(in the rows, 128 means zero)
Each path is a new rotation, seen through one point. The rows after it are directions, each followed by how far the rotation turns it, in degrees a step (0 if it stays put).
Each turn is a multiple of 5 degrees from 10 to 175, or 0.
Each row of a path follows its step; steps can be skipped.
Rotation 1:
step 0: [113 127 131 132 128 119 122 131 130 126 129 123 122 130 116 139 123 119
 121 130 130 136 146 129 133 131 130 132 130 134 108 143 148 139 120 123
 129 119 135 130 116]
step 1: [126 131 140 134 129 133 142 118 121 124 140 136 112 123 132 128 122 120
 120 114 136 131 130 128 130 124 114 121 145 122 128 125 125 144 114 129
 126 128 145 134 133]
step 2: [122 123 123 118 120 113 152 132 117 127 125 123 128 122 141 118 133 135
 125 131 133 125 124 114 135 137 129 119 139 119 122 134 123 122 127 128
 120 114 136 121 139]
step 3: [126 125 130 118 128 116 138 139 131 136 125 125 116 128 129 122 129 130
 129 137 130 138 132 120 112 134 135 125 113 143 122 131 138 148 139 131
 126 115 135 131 114]
step 4: [133 136 133 138 127 130 130 128 117 135 128 125 103 129 123 137 127 129
 126 117 135 120 149 131 127 119 116 123 117 139 126 121 113 127 132 138
 121 121 139 132 126]
step 5: [138 117 124 136 139 107 143 133 122 120 125 124 133 134 136 138 137 126
 132 115 124 115 133 133 134 136 130 114 125 132 121 127 128 117 112 127
 117 125 134 132 137]
step 6: [118 111 120 114 130 116 129 120 131 127 126 131 123 121 122 135 130 116
 127 108 119 131 124 124 131 133 136 118 130 139 117 129 135 141 139 114
 122 123 125 125 114]
step 7: [130 133 134 126 126 133 143 119 121 133 127 132 109 124 116 139 115 122
 126 126 128 138 137 127 125 118 127 119 124 122 111 136 114 129 120 116
 146 119 126 125 125]
step 8: [141 124 132 128 125 114 141 119 127 135 140 126 130 133 122 124 132 122
 138 133 131 126 129 126 139 134 121 124 135 132 126 149 127 122 116 133
 133 122 155 131 137]
step 9: [118 116 123 106 124 134 133 135 133 129 128 127 124 126 120 135 140 126
 119 129 133 132 131 122 131 128 128 120 128 126 127 129 145 136 129 125
 106 119 149 138 132]
Directions:
[131 130 129 131 129 123 128 130 126 126 126 129 125 122 135 125 127 130
 125 131 127 129 132 125 127 131 124 128 129 131 127 125 128 129 129 129
 123 130 125 127 126] | 35
[131 126 127 132 126 129 128 129 126 134 127 127 130 134 135 126 128 127
 129 126 126 129 130 127 128 129 123 124 132 127 132 129 127 125 127 125
 130 127 130 127 130] | 115
[128 129 129 130 125 131 128 131 133 129 123 130 128 129 126 130 127 124
 129 128 129 131 128 122 131 125 131 127 130 133 130 126 131 130 128 128
 127 122 123 130 127] | 115
[125 130 130 126 126 128 132 129 129 127 127 127 126 129 128 121 126 128
 128 129 130 129 129 130 125 125 127 129 134 123 129 130 133 126 128 133
 124 128 130 130 126] | 45
[130 131 131 129 127 125 124 131 129 131 128 126 121 129 128 134 124 128
 128 130 126 128 126 126 126 129 129 127 127 128 130 135 130 126 131 132
 131 130 129 125 129] | 90
Rotation 2:
step 0: [123 123 122 131 119 114 120 119 138 139 121 126 132 125 120 140 129 134
 124 136 122 144 119 138 142 134 115 142 109 129 136 115 139 136 126 124
 122 112 139 132 133]
step 1: [115 112 129 117 125 128 131 132 122 124 119 124 114 125 113 100 130 133
 143 128 127 127 140 118 127 127 123 120 125 125 129 129 140 141 115 130
 130 125 140 135 118]
step 2: [139 119 126 123 125 128 135 137 116 114 123 104 127 120 143 124 121 130
 118 127 128 113 123 132 139 133 130 130 122 144 131 136 113 127 131 122
 115 111 135 128 122]
step 3: [144 128 116 122 134 127 117 124 143 131 141 143 115 127 123 114 122 149
 125 129 136 115 127 140 133 141 134 132 135 124 136 138 119 123 119 126
 131 135 129 119 122]
step 4: [128 126 125 124 143 148 148 132 126 139 124 133 134 122 133 140 121 123
 126 132 130 128 148 123 139 143 138 138 138 115 126 127 134 127 132 108
 126 128 120 129 130]
step 5: [124 121 110 132 121 119 124 131 128 135 149 126 138 129 124 132 136 129
 131 123 140 131 109 112 141 118 119 142 138 125 124 134 137 123 140 117
 132 133 126 142 128]
step 6: [138 129 131 129 130 142 125 130 118 134 128 127 139 142 111 119 156 129
 126 132 141 132 131 132 126 124 126 123 135 138 117 114 141 137 125 125
 120 119 134 117 138]
step 7: [124 118 125 135 130 120 131 120 128 122 128 123 127 126 136 124 138 139
 122 120 123 146 138 121 115 127 151 137 131 153 137 124 125 131 140 137
 120 130 139 141 124]
step 8: [145 113 124 119 125 120 136 139 144 137 131 132 127 136 130 125 125 118
 127 131 107 122 122 129 135 125 134 124 124 134 138 127 125 140 112 137
 129 138 138 124 150]
step 9: [114 114 130 120 122 125 115 123 132 138 109 137 113 132 128 134 119 121
 135 132 121 130 133 138 143 125 132 134 141 138 130 126 120 141 130 115
 128 117 118 122 113]
Directions:
[121 126 128 122 125 129 133 131 126 126 126 127 128 124 131 131 130 129
 128 126 132 129 132 127 123 130 128 129 130 129 131 127 127 126 126 129
 128 133 128 130 130] | 125
[123 126 129 129 123 130 127 126 129 131 126 126 132 132 129 125 133 130
 129 128 128 129 126 126 126 130 125 126 123 124 126 131 130 127 131 123
 125 127 128 129 129] | 70
[123 131 129 125 127 124 129 131 127 124 128 128 128 130 129 125 127 128
 130 129 128 124 128 129 132 123 125 129 133 127 123 127 130 133 129 128
 125 126 125 131 130] | 90
